128 stands for zero in the data rows.
Some points, each followed by its number:
[141  99 159 110 155 173 148 116 153 100 104 100 105 105 107  96 151 120
 114 117 103 154  99 115 143  97 166 166 133 161 127 127 168 134 102 134
 135  82  89  90  93  98  98  89  97  80  90 109] 0
[133 123 119 112 127  83 123  99 121  77  78  78  77 124 122  59 139 115
 117 116 121 135 121 167 137 119 111 105 157 120 136 149 118 150  91 153
 143 112 129 136 114 145 155 112 134 100 114 168] 1
[ 91  56  92  60  93 117  93  66  96 105 174 171 107  87  92 178 146  61
  69  61  73 146  90 122 164  85  46  28 119  40  94 104  43 113 147 115
 105  71  56 145 159 135 140 161 146  77 156 126] 2
[119 153 123 135 132 112 121 130 132 102 157 149 105 145 143 163 131 101
  97  94  96 129 114  94 142 115 180 204 109 174 158 136 170 131 180 128
 140 152 148 128 137 132 128 143 138 163 131 113] 3
[203 193 169 167 186 143 186 135 176 139 101 115 133 115 109  77 137 133
 140 135 150 140 135 156 138 141  74  98 114 101 141 140  84 104 220 114
 125 101  97 180 167 194 190 173 187 108 169 191] 4
[136 186 142 172 147 122 138 173 146 111  63  56 114 214 215  83  71 100
  94  98  92  71 101  99  79 102 113 106 115  94 120 117 102 125 142 121
 121  69  73 130 140  96  94 133  92  67 132 102] 5
[ 76  88  86  88  81  84  79  88  89 140 140 140 145 172 174 158  66 148
 141 144 138  60 129  94  54 124 110 116 120 107 138 129 103 124  81 123
 126  97  89 105 120 111 100 121 117 105 119  90] 6
[ 84 179  64 159  73 175  70 142  71 111 111 111 111 111 105 100 152 157
 153 157 144 150 114 158 120 104 154 162 157 160 171 174 156 162 140 167
 168  87  99  72  49 157 167  36 146  77  57 182] 7
[ 56 113  82 121  76 147  67 141  86  20 105 100  36  12   6  81 177 123
 101 111  91 172  71 119 156  72 132 139  80 113 103  80 123  96 182  89
  94 166 156  69  93  83  72 102  97 166  85  63] 8
[173 180 156 163 169 144 171 151 164 129 124 126 128  71  71 115  83  94
  99  92 112  88 123 108 109 124  73  76 146  83 138 149  83 149 139 149
 147 124 139 103  89 109 105  82  97 124  91 115] 9
[ 58  79  73  71  80  54  63  74  82   6  88  78  13  89  99  80  69 136
 122 132 119  71 125 103  83 122 130 155 110 114 168 130 119 140 132 127
 132 113 107  50  74 123 130  77 140 117  60 118] 10
[130 174 117 168 122 120 124 161 117 102 122 125 102 131 128 110 182 139
 141 139 139 179 132  74 166 132 132 134 121 135 128 125 131 119 185 122
 121 140 141 130 123 158 159 122 161 140 127 170] 11
[117  89 133 108 120  92 121 126 127 113 183 186 114 177 181 197 133 129
 127 130 130 135 125 162 136 124 145 165 116 148 149 129 145 130 130 116
 130 136 133 154 161 149 145 153 147 137 154 144] 12
[ 78 110  86 119  82 151  84 127  90 199 122 118 200 168 174 148  80 124
 126 122 134  80 151  97  93 147 112  97 119 109 105 107 108 121 107 112
 115  73  56  89 102 111 101 112 115  79 105  88] 13
[170 191 149 168 157 179 156 136 150 157 101 102 151 198 196  93 238 184
 180 184 176 243 146 215 210 142 115 111 172 123 168 176 112 167 122 169
 171 170 170 162 149 100  99 152 101 171 161 106] 14
[111  55 152  50 147  66 135  79 147  35  65  51  48 107 118  84 113 109
  92 105  85 104 107 101 125 113 133 112  68  96  39  30 128  79  86  68
  54  81  66  67 109  90  85 119 112  92 101  69] 15
[150 110 160 130 157 112 159 150 156 187 175 171 180 203 213 202 124 132
 136 133 138 127 159  68 140 157 113 100  85 100  73  70 109  83  89  80
  74 164 173 151 146 124 128 145 123 163 140 130] 16
[137 192  89 182  93 147 115 139  92 200 152 167 186 203 191 123 185 121
 153 140 174 190 169 164 201 172 209 235 173 255 202 218 222 157 181 168
 184 152 168 224 169 165 164 165 139 143 183 192] 17
[144 143 135 121 142  71 140 109 144  88 117 114  98 127 124 113 153 246
 233 243 208 152 150 110 104 148 145 165 150 146 178 165 140 160  92 155
 169 144 149 139 125  97 103 111  86 128 125 115] 18
[103 114 116 131 110 136 112 146 104  73 149 143  75  81  85 144 142 192
 189 190 183 147 173  98 135 177 101 128 160 100 201 180  94 164 166 171
 181 222 183 125 160 147 123 177 164 234 161  91] 19
[ 70  59 100  67  87 110  86  99  95 102  68  63 106 165 171  88  44 140
 134 140 138  39 159 151  58 162 106  99 109  86 106 101 101 115 126 116
 108 124 137  54  52 143 158  37 135 114  41 174] 20
[153 101 127  82 138  95 135  60 138 101 155 160 100  97  94 137 191 113
 120 116 118 187 109 161 180 108 142 142 106 152 100 106 141 101 115 102
 102 159 164 162 159 147 149 160 145 157 163 150] 21
[122 138 122 127 133 133 117 116 124  87 106 106  89  52  53  98  96  93
 103  92 110  95 140  72 119 139 173 167 181 169 174 182 172 179 101 178
 179  90  68 178 204 142 130 220 152 104 205 102] 22
[155 189 142 189 135 156 153 183 139 181 215 219 178 133 127 196 129  96
 113 102 115 133 127 159 139 124 172 165 168 187 154 168 176 156 123 157
 156 106 107 146 130 173 161 137 167 110 141 163] 23
[169 132 179 145 174  34 174 154 175  94 112 110  94 124 123 102 116 170
 155 163 141 118 120 151  96 128 111  97 183  99 169 180 111 190  66 187
 182 106 100  51  64  76  71  66  80 112  61  64] 24
New points follow, each followed by the number of its nearest point above.
[166 183 153 178 156 137 158 172 153 183 126 128 175 129 139 137 205 151
 145 143 138 204 110 179 175 106 118 135 143 132 160 154 119 140 138 144
 148 111 138 105  77 127 142  57 112 100  73 166] -> 11
[139 204 113 186 130 113 129 168 124 146 136 141 149 103 104 133  90 171
 178 178 176  92 151 140  68 149 155 151 166 160 157 170 156 164 185 157
 162 205 183 203 216 162 148 232 178 214 222 131] -> 19
[131  43 157  62 146 143 148  83 150  98 149 137 104 166 165 147  43  89
  89  88  83  50  99  74  56  94 123  88 119 107  65  82 124 111  70 108
  97 153 120  90 121 126 110 137 146 169 121  88] -> 6
[143 128 144 136 142 142 146 136 147 146 152 150 147 145 142 157 121  64
  66  64  51 116  24  78  93  35 120 127 149 124 151 147 120 151 183 150
 150 121 153 173 144  90 109 127  73 104 142 139] -> 3
[ 68 139  69 141  64 166  64 155  60 204  86  90 206  90 101 105 143 177
 168 165 162 148 160 172 141 162  60  42  79  54  65  71  65  80 127  73
  78 105  91 168 180 139 129 187 147 110 183 118] -> 13
[125 155  83 108 115  29  99  53 103 126 151 154 129 134 128 132 131 129
 136 136 139 132 146 106 139 146 109 106 246 123 224 239 112 235 166 239
 232 197 201 155 146 150 146 151 152 191 152 147] -> 19
[ 87  36 126  58 112 112 108  84 115 161  79  72 166 128 139  98  19  81
  72  77  67  16  92  35  36  96 114 152  95 100 166 127 103 126 156 119
 132 182 151 120 160 171 160 174 195 190 155 131] -> 6
[ 98  90 137 120 113  68 119 147 125  43 135 129  54  29  36 129 133  99
  83  95  77 135  67 134 120  61 104 117  98  92 127 107 101 116 107 111
 110 129 145 100  96  40  50  78  40 118  84  65] -> 8
[157 193 107 152 132 119 122 107 121 195 174 181 185 125 122 159 229 107
 129 112 150 226 175  76 254 171 192 185 185 212 170 183 202 170 138 174
 174 175 184 157 135 163 169 138 160 176 151 179] -> 17
[108 158 109 155 115 125 105 155 114 149 116 111 145 115 113 136  65  95
 100 102 101  59 123 122  82 122 154 164 125 147 147 133 148 129 159 130
 135 174 166 110 127 123 118 129 127 173 125 123] -> 3
[100 123 120 152 103 191 115 174 112 121 117 117 120 183 187 127 170 183
 176 179 163 174 137 130 153 127 136  94 141 120  83 106 138 127  57 128
 117 157 147 117 127 157 152 133 161 160 128 146] -> 11
[151 138 124 115 140 114 137  87 135 223 127 133 215 191 194 134 167 159
 169 163 173 165 159 127 158 159 117 104  96 132  55  79 122  80 147  83
  77 130 120 212 206 144 148 213 147 126 211 136] -> 16
[128  94 177  89 165   0 145 121 166 109  64  42 118 114 128 108  89 117
  89 108  75  90  81  96  76  71 158 153  61 116  77  48 144  85 135  74
  70 112 106  62 100  87  90  99 100 115  84  77] -> 15
[179 165 141 172 143 229 160 152 150 255 157 165 242 230 232 155 213 118
 135 127 147 213 139 119 217 139 150 179 135 185 178 176 156 133 226 138
 145 175 145 155 162 197 173 199 210 189 185 148] -> 17
[255 209 190 191 214 175 225 129 207 187 189 216 174 109  98 165 147 141
 164 153 174 155 149 177 135 149 154 182 127 204 149 170 174 113 195 126
 138 160 187 159 105 133 140  91 108 143 110 169] -> 23
[ 96 188  96 208  86 157  98 213  89 110 172 184 106 136 134 183 156 106
 113 109 119 149 111 147 150 110  76  96 134  95 154 150  87 130 156 130
 138 126 147 164 131 153 163 128 148 118 137 179] -> 11
[118 166 135 160 130 143 125 180 132 125 138 137 129  86  76 137  55  57
  59  54  60  49  84 125  70  86  82 111 118  72 163 137  76 137 136 132
 141 135 130 104 116 105 109 116 111 137 114  94] -> 9
[119  91 143 120 126  86 134 144 126 131 146 145 134 127 126 148  89  95
  92  87  84  86  76 171  81  80 138 153 147 137 173 162 133 153 159 149
 159  61  83  80  60  67  88  36  53  47  57 113] -> 0
[ 71 172  78 196  63 162  77 206  66 160 182 193 155  91  93 195 108 116
 131 122 144 105 165 159 132 169  88  75 125  99  92 112  96 111 130 119
 102  74 105 172 141 111 123 119  87  65 135 153] -> 13
[149 140 165 150 159 142 157 163 159 134 136 124 130 124 127 152 205 137
 137 139 141 201 143 112 207 145 114 130 114 104 157 134 102 132 138 130
 136  61  72  91  99 104 106  95 106  66  91 107] -> 0
[116  67 136  82 126 126 128 102 128  56 112 110  57  78  69  92  91 114
 117 116 121  90 157  36 121 158  95 107 164  82 181 166  92 174  57 164
 168 122  97 152 175 104  93 192 120 133 174  71] -> 22
[137 126 150 128 144 120 144 130 148 135 116 114 137 154 153 136 140 176
 171 173 170 137 166 149 135 164 155 124  93 148  45  62 154  83 113  85
  74 141 143 143 139  97 104 141 100 140 136 106] -> 16
[178 182 166 206 162 123 180 204 164 193 145 150 186 173 178 135 165 148
 150 158 155 162 145  77 153 146 116 112 117 132 104 118 125 104 129 109
 106  80 100 130  99 149 159  85 128  71 101 186] -> 11
[116 124 140 128 132 101 130 150 131 118  98  95 122 121 128 117 109 121
 117 122 115 104 120 149 107 125  82  71 135  71 113 111  82 136  63 133
 120 116 120  80  77 178 187  71 179 107  77 194] -> 1
[193 139 188  86 211  28 176  56 197  79  73  65  84 119 119  73  73 167
 156 171 137  67 100 132  34  97 137 155  66 120 107  80 126  83 135  82
  83 108 108 136 149  45  49 139  48 108 135  49] -> 15
[189 172 167 185 165 227 181 172 163 145 197 195 141 143 135 175 128  59
  72  61  85 131  85 156 137  82 133 153 171 166 201 198 140 161 180 171
 181  92 115 118  83 207 208  73 184  84  94 220] -> 23
[116  82 121  91 113 152 116 108 119  87  75  75  91  63  55  58 165 109
 103 106  99 166 101  57 166 105 156 149 160 154 144 143 159 157 106 150
 155 106 121 101 101 103 103  91  94 109  98 112] -> 0
[ 87 101  81  60 104  75  76  39  97 149 143 137 158 140 155 164  57 165
 156 167 152  58 156  95  55 163 113 109 102  95 100  88 100 108  87 100
 100 140 146 106 109 106 116 102 106 140 105 120] -> 6
[ 78 111 100 119  94 132  91 137  91  52  84  77  53  58  52  64 132 116
 112 112 106 127 108 135 127 106 118  96  94 100  60  63 119  91  57  95
  86 157 150  92 112 118 112 109 122 160 108  99] -> 8
[ 81 165  76 165  72 194  83 162  75 124 193 199 116 209 217 195  90 113
 120 110 122  93 141 148 104 140 101 122 137 111 164 154 101 139 175 143
 147 147 153 192 190 174 178 188 165 147 189 176] -> 12
[223 190 182 171 200 143 205 137 197 163 188 194 156 148 147 188 156  63
  78  64  95 162 114 139 187 114 183 193 121 214 124 140 199 119  98 117
 127 155 159 189 169 150 149 165 138 148 178 157] -> 23
[119  83 121  68 128 137 116  72 131  88  75  70  88  64  63  70 107 169
 160 167 148 100 125 102  85 125 128 134 140 122 147 139 124 148 148 144
 143 141 138 109 116 114 112 120 121 141 115 112] -> 1
[147 171 119 184 118 225 140 164 122 237 171 179 223 223 219 162 153 172
 183 179 190 148 168 153 135 164 165 202 148 201 197 200 176 147 234 154
 172 242 217 199 197 231 209 219 239 252 213 186] -> 17
[168 162 153 170 154 117 169 157 154 159 169 185 150 139 131 167 163 142
 151 147 167 167 163 197 176 170 166 171 185 184 183 194 175 178 136 182
 188 156 144 104  98 203 197 104 202 154 107 192] -> 23
[ 43   4 114  28  99  42  74  85 104  65  74  52  68 119 138 113  48  92
  60  77  49  48  57 122  52  59 134 125  36  82  47  12 111  61  97  52
  43  96  63  90 160 116 102 173 157 111 144  71] -> 15
[156 168 157 180 150 155 159 193 150 129 154 149 127 151 152 151 146 168
 171 171 179 144 185 142 151 184 147 133  85 151  72  83 154  78 175  86
  80 140 154  83  63 119 132  60 113 138  67 141] -> 11
[125 132 124 146 115 134 129 155 115 124 138 147 121 135 135 133 183 129
 139 131 145 189 158 171 197 156 150 156 139 158 137 149 152 134 183 136
 138 112 120 105  95 163 165  86 158 102  95 172] -> 11
[ 37  87 102 121  72  95  73 181  82 123 118 114 129 139 152 153   0 119
 107 113  95   0 113  93   3 117 157 133 120 123  94  93 152 132   0 125
 114 174 141  54 105 120 101 117 141 183  93  72] -> 6
[122 169 126 180 120 164 126 190 119  95 152 153  93 169 168 144 128 133
 127 132 125 127  94 138 101  92 141 144 122 146 122 119 144 118 164 118
 115 100  96 117 123 188 186 131 193 106 126 180] -> 11
[192 152 193 150 192 154 192 140 187 125 181 181 125 127 124 179 151 123
 127 124 139 153 169 129 180 171 150 145  82 155  70  75 150  75 114  78
  74 123 144 124 114  95 107 109  83 117 112 118] -> 16
[ 31  88  60  75  57  38  45  95  54 165  54  45 169 178 190 100 121 172
 142 162 120 121 102 164  91 105 110  97 130  73 127 118 100 148  89 140
 133 123 108 103 140 123 119 141 138 129 128 105] -> 6
[ 91  36  88  18  95  79  86  11  97 122 126 121 121 143 141 127 203 149
 143 147 132 202 113 104 184 114 121 126 150 117 174 169 121 158 106 156
 163 128 132  42  46  79  84  42  83 127  41  82] -> 0
